In the rows, zero is written as 128.
First come named turns, each shown by rows before and after it. For each pair of rows after them, which turns, in which order, take the first row to the second? The first pair is done for you.
turn nito:
[125 106 107 131 160 158 163 134 127  90] => [116 169 123 108  90 132 109 124 110 162]
[151 108 154 173 109 149 130 120 133 145] => [151 109 153 171 108 153 135 121 133 147]
[165  86 168 193 107 137 129 112 148 131] => [174 112 160 172  90 166 161 114 138 155]
turn bupu:
[181 152 128 141 150  87 155 107 149 168] => [ 96 170 115 100  72 113 107 127 112 160]
[108 113 142 129 121 125 134 149 136  91] => [138 117 150 144 141 103 135 138 147 106]
[126 117 170 118  77 125 123 152 109 162] => [125  89 156 121 100 159 163 162 113 127]
[117 140 155 123  95 129 117 102 140 128] => [114 119 144 124 109 155 145 108 141 102]
turn ruzov:
[115 122 142 148 125 115 105 123 139 121] => [130 149 128 115 149 106 129 115 129 131]
[131  98 120 131 185 110 153 132 135  87] => [110 118 103  99 153 151 177 142 116  93]
[150 126 115 143 130 134 148 122 127 129] => [144 124 114 142 121 145 148 125 125 128]
[110 131 129 154  81 155 138 135 113 135] => [145 120 142 179 134  98 122 119 131 131]
Then:
(two turns a pair)
[169 116 170 131 130 144 148 114 141 127] => [155 144 170 111 102 140 129 112 126 149]
ruzov then bupu
[128 158 153 146  98 107 112 143 138 124] => [142 143 134 134 144 128 167 144 141  93]
nito then ruzov
[148 139 128 121 141 130 173 123 100 146] => [149 113 148 165 120 144 157 129 118 146]
ruzov then bupu
[148 149 116  74 153 116 150 125 120  97] => [177 108 139 141 150 135 158 128 155  97]
ruzov then bupu
[101 126 112  98 139 130 129 130 117 110] => [ 98 124 116 103 140 121 120 128 118 108]
nito then nito
[ 83  97 127 138 116 166  68 128 139 132] => [163  97 133 158 174 160 127 111 165 153]
nito then bupu
[139 107 129 136 167 104 128 124 138 101] => [133 130 139 133 140  84  96 120 133 127]
nito then nito
[103  65 128 162 149 119 106 159 137  76] => [137 176 107  66 142  98 142 134  97 167]
ruzov then nito
[116 157 116  92 149  99 125 124 116 117] => [107 121 137 140 135  94  91 130 135 102]
ruzov then ruzov
[ 98 165 121  75 143 108 132 144 109 107] => [ 84 125 127 111 113 161 142 162 123  85]
bupu then ruzov
[144 134 121 119 130 164 173 134 129 141] => [123 156 126 106  96 150 138 132 117 160]
bupu then bupu
[135 133 130 119 142 129 175 130 137 142] => [105 122 150 145  97 124 121 137 140 145]
ruzov then nito
[129 132 132 132  88  95  77 128 113 167] => [177  85 122 159 161 126 157 129 136 125]
bupu then bupu
[146 123  75  70 159 109 142 130  92  99] => [138 143  85  66 136  88 110 125  86 121]
bupu then bupu
[136 120 145 152  96 116  80 123 140 155] => [129 153 122 102  87 145 116 125 118 168]
ruzov then ruzov
[141 129 158 151 121 144 139 142 126 136] => [127 149 155 131 109 131 119 140 114 146]
ruzov then bupu
[ 49 119 124 111  91 112  78 144 111 109] => [107 173 121  87  72 150 145 134 109 183]
bupu then nito
[127 123 103 120 123 192 195 154 127 120] => [179 138 148 169 149  81 122 123 157 168]
bupu then nito
[101 135 146  92 155  79  95 117 138 121] => [110 118 124  82 172 138 164 127 139  96]
ruzov then bupu
[115 114 149 162  94  87  45 110 134 128] => [ 94 166 111  80  63 146 101 118  94 148]
ruzov then ruzov
[128 159 133 126 123 123 107 118 117 115] => [126 143 124 127 137 143 131 124 120  92]
nito then ruzov
[130  94 118 152  91 175 109 113 156 124] => [153  96 121 159 106 170 123 108 164 132]
nito then bupu
[101 116 113 165 137 107 107 165  86 110] => [101 142 116 152 112 107 100 162  79 138]
nito then nito
[159 136 115 100 159 116 139 114 140 116] => [121 144 121  99  86 151 114 127 130 132]
nito then ruzov
[ 95 123 129 115 153  53  81 118 114 109] => [ 56 118 125 110  94 108  81 137 103 106]
ruzov then ruzov
[116 125 123 123 119 136 112 136 111 131] => [127 114 125 131 147 121 118 132 117 119]
nito then ruzov
[150 145 165 141 101 132 122 107 118 183] => [112 116 167 155 107 107  78 113 119 140]
nito then bupu
[109 101 110 104 153 135 183 109  97  88] => [103 114 109  95 130 152 186 114  91 101]
nito then bupu
[164  96 143 173 130 137 148 109 161 153] => [130  70 132 170 136 148 141 121 155 110]
bupu then nito
[100 110 120 119 141 107 112 138  89 124] => [102 124 121 111 127 111 113 137  83 139]
nito then nito
[133 116 124 119 149 122 137 134 121 120] => [130 117 129 123 144 109 119 132 122 123]
nito then nito
[131  98 109 131 162 158 163 127 123  86] => [181 134 126 137 169 121 158 108 132 142]
bupu then nito
[ 83  99 132 155  67 193 114 148 130  85] => [177 162 153 158  70 165 145 119 145 187]
bupu then nito
[106 157 130 103  96 175 170 133 121 164] => [ 70  86 141 152 134 129 113 139 139  87]
nito then bupu
[129  89 124 147 162 116 133 131 133  84] => [131 163 111  81 134 110 139 120 103 141]
bupu then ruzov
[122 116 116 113 194 122 123 116 102 122] => [ 97  86 131 150 155 145  96 128 113 110]
ruzov then ruzov
[137 106 125 120 169 118 130 130 137  85] => [123 159 119  73 122 125 122 129 112 130]
bupu then ruzov
[131 125 142 155 109 119 115 123 136 143] => [139 129 142 154 113 116 119 120 136 149]
nito then bupu
[148 143 124 119 152 107 134 119 135 136] => [145 133 119 125 135 149 158 129 138 131]
ruzov then bupu
[128 161 132 113 115 108 105 114 116 158] => [ 89 130 125 116 111 123  92 127 112 115]
bupu then nito
[129 138 122 113 144 115 134 124 136 117] => [122 144 118 104 133 121 133 126 130 121]
nito then bupu
[118 149 117 104 136 131 124 115 136 130] => [122 130 128 131 143 115 105 114 148 123]
ruzov then ruzov
[139 110 106 121 130 148 140 107 120 104] => [132 102 113 133 134 127 114 105 124  99]
nito then nito
[137 136 128 164 101 121 102 114 162 185] => [ 82  95 109 160  99 154 101 135 153 120]
bupu then nito
[ 67 147  75  82 109 118  98 131  79 158] => [123  84  86 143 211  79 120 119 120 109]
nito then bupu
[108 143 137 110 121  95  83 120 109 120] => [108 104 124 120 153 124 122 128 116  75]
bupu then ruzov
[138 148 143 127 138  72  87  99 123 144] => [ 97 134 145 136  76 124  77 119 120 135]
ruzov then ruzov
[ 91 127 123 115 127 146 123 126 111 111] => [ 89 126 124 116 129 142 119 126 112 109]
nito then nito
[105 140 133 108  79 153 132 134 106 140] => [100  95 146 152 102 131 103 137 125 103]
ruzov then bupu
[139 144 137 130 130 110 120 124 127 137] => [130 135 122 120 128 145 147 133 122 121]
nito then ruzov
[112 118 146 159  70 111  81 118 139 116] => [160  95 147 183 124 112 126 111 160 105]
bupu then bupu
[115 119 121 147 116 154 146 145 110 158] => [127 129 131 152 117 134 134 138 113 176]
bupu then bupu
[144 166 123  89 134  85 125 118 107 158] => [113 138 123 101 143  70  94 124 107 119]
nito then bupu
[160 113 148 168 115 119 131 116 133 161] => [148 120 145 153 131  84 106 111 125 153]
bupu then ruzov
[124 154 122 105 102 145 127 150 129 138] => [140 117 127 139 124 158 145 153 149 114]
ruzov then nito
[155 148 128  86 174  99 132 111 138 138] => [115 132 108  67 159 143 147 128 124 102]
bupu then bupu
[193 173 141 115 142 113 153 109 131 188] => [198 144 132 124 173 131 184 114 140 155]
nito then nito
[134 141 129 136 117 142 141 129 131 158] => [144 139 134 143 133 125 136 125 138 158]
ruzov then ruzov
[ 58 147 137  94  69  94  73 131  66 114] => [176  97 152 160 206  57 147 107 122  92]
nito then bupu
[132 138 133 128  85 140 126 130 137 167] => [160 121 132 142 119 145 157 127 151 154]
bupu then bupu
[118 174 136  76 125  72 116  96 108 142] => [117 144 138  97 159  54 108  98 118 108]
nito then bupu
[ 87  75 129 151 151 108 122 144 126  81] => [161 134 125 123 145 146 204 131 125 158]
nito then bupu
[118 133 131 113 122 129 116 149 122 153] => [124 111 136 132 149 114 113 147 132 133]
nito then bupu
[155 103 131 143 165 136 149 132 123 100] => [175 147 143 129 147 107 130 118 119 151]
ruzov then bupu
[139 104 147 150 149 109 120 133 145 114] => [101 101 135 133 123 133 114 145 130  98]
bupu then bupu
[105 149 126  95  87 119  96 130 116 153] => [ 90  91 117 120 114 153 120 145 127  91]
ruzov then bupu
